Rows swapped in pairs by one turn or mirror: which row each one swaps with
The rows were stretched afterwards, more along some directions than others.
nimi: [ -7  13   6  -3   0  -2 -12  -6  -4   2  -2   7  -3  11  -3  -7  16]
Kerel: [ -9  18  17 -13  24  -9   5  13   5  -4   1 -11   1   4   6 -12   2]
Sivef: [  0  16  16  -9  22  -4   9  12   6 -10  -1  -9  -2   0   9 -13   6]
ber: [  5 -15   3 -10  -1  -8   3   2   7  -1  -1   8  -4   3  -2  -9   9]
lomil: [ -1 -16   7  -6  -3   4   1  -1  -4  -2   8  -7   8 -20  11  -7  -8]
napid: [  5 -13   5   0   1  12  12  -3   3  -9   4  -7   4 -17  11  -4  -1]
sim: [  9  -5 -12   2   6  11  16  -5   7 -11 -10   5  -4   2  12  11   0]
Vepak: [-2 14  9 -1 -2 -2 -6 -5 -2 -1 -6  8 -2  4 -4 -5 20]
leba: [  2  -5  -6  -3   9  12  17  -7   4 -16  -7   3  -6   7  13   4  -1]
Kive: [ 18  11  -2   7 -11  -4   1   5   5   4  -3   8 -15  -1 -15  13  12]
subi: [ -3 -22   5  -9   5  -3   1   0  -3   1  -7   5  -4   5   5  -8  14]
taz: [  4   1  18 -10   4  -1   3  -2  18  17  17  23  -5  -1 -13 -22   1]
Gidit: [ 10  -6   4  -7  -8  -1  12  -7  -7 -12  -4 -15  -6   2   7  -3  23]
zumum: [  0  20  -1  -4 -14 -17  -3  14  -4   1  16   0  16   0 -13  -4 -27]
Lokin: [  8   7  -7  -2   5   1  13   0   5 -13   0  10  -4   5   4   1  -5]
Godiv: [  4 -10   3   0 -12   4  16  -7  -6 -15  -8 -11   1  -2  17  -1  13]
belip: [ -1   0 -10   0   8   4  17  -4  -1 -11  -6  -6  -3  10  14  15   3]
Pubof: [ -6   9  -5   8   5 -12   2  22  17  12   2   9   1 -11  -4  11  -2]
pibol: [ -2  18  14  -9  24  -4   2  10   8  -6   5  -9  -1   4   9 -17   2]
tuso: [  6   4  16 -13   2  -1  10  -3  19  13  18  23  -5  -3 -16 -18  -1]
Zuta: [ 19   7   2   4 -17  -6   5   7  10   7   5  10 -12  -6 -23  11   7]
fevev: [ -2  -3  10  -2  11   4  10   0  14   9  -3  10 -10  10  13  -7  12]
Dume: [  5   2  15 -12   5  -2   1  -3  18  13  18  22  -7  -2 -12 -21  -1]
somu: [  3   8  15  -8   2  -4   5  -1  15  14  17  26  -5  -6 -11 -13  -4]
gabu: [  4   5  13  -4  -1   2   9  -1  25   7  20  19  -8  -4 -13 -13  -2]
ved: [ -3 -15   7 -11   0  -9   5   1  -4   2  -6   0  -1   9   1  -1  12]
merus: [  5  15   0  -6  -9  -7   5   7   6  -2   6 -11  13   1 -11  -4 -28]
zis: [ -3  13   3   9   8 -10   2  25  19   7   1   7  -1 -10  -3  13  -4]
fefo: [  6  -2  11  -8  14  12   8  -5  15   5  -8   6 -19  14  11  -1  16]
garal: [  2   2  15  -9   2   3   9  -6  20   6  17  22  -3   0  -9 -21  -5]
mife: [ -1 -20   2  -5   4  -1  -4   5   0  -2  -8   6  -3   0   9  -2   8]
Salov: [ 13  -1   9  -8   6   3  -3  14  14  -5   6 -16 -11   2   3  -4 -15]
Numo: [-7 13  5 -7  0 -3 -9 -6 -7  2 -2  9  3  9 -4 -7 15]
Gimet: [ -5  13  14  -8  24  -2   6   9   6 -11   3 -15  -1   5  11 -13   8]
refuz: [-3 15 11 -4  2 -1 -4 -6 -4  4 -5  9 -3 11 -8 -7 19]
lela: [-11  19   3  -3  -1  -7  -7  -5  -8   1  -3   2   2   9  -5  -1  15]
Vozaf: [  6 -15   5  -4   0  11   7  -5   2  -5   1  -3   2 -19   9  -4   0]
rul: [  4 -16  10  -3  -1   8   6   0  -1   8   4  -7   8 -17   4  -9  -7]
Demav: [ -3  13  -3   8   5 -15   3  19  21  11   0  10  -4  -5 -11  11   9]
sed: [ -4  18  13 -11  25  -7   8  12   7  -9   2  -3  -1   1   8 -11   9]
raf: [ -7   2  -3  10   7  -9   2  21  20   6   2  -1   1 -12  -1  10   0]
nuzet: [  3  22   1  -2 -16 -18  -3  11  -1   3  16  -4  15  -1 -17  -6 -25]
nas: [  6  22   4  -4 -13 -12   6   7   9   7  12   3  12   0 -23  -9 -29]
dedu: [ 13  -3   6  -6   5   5   0  14  14   2  11 -14  -7  -2  -1   1 -20]
fam: [  0 -18   3  -4   2  11   7  -3   2  -1   5  -5   5 -16   9  -3   0]
Viv: [ -5  12   0   8   7 -12   4  27  14   6   1  13   1 -10  -2  16  -1]
Neke: [ -1 -18   5   0   4   7   8  -2  -1   1   1  -3   8 -18  11  -7   3]
pezim: [  3  16   2  -6 -15 -11   4  11   8   2  11   1  12  -4 -16  -7 -30]

Swapped with fefo: Gidit
Swapped with ved: belip
Swapped with Neke: garal
Swapped with somu: lomil

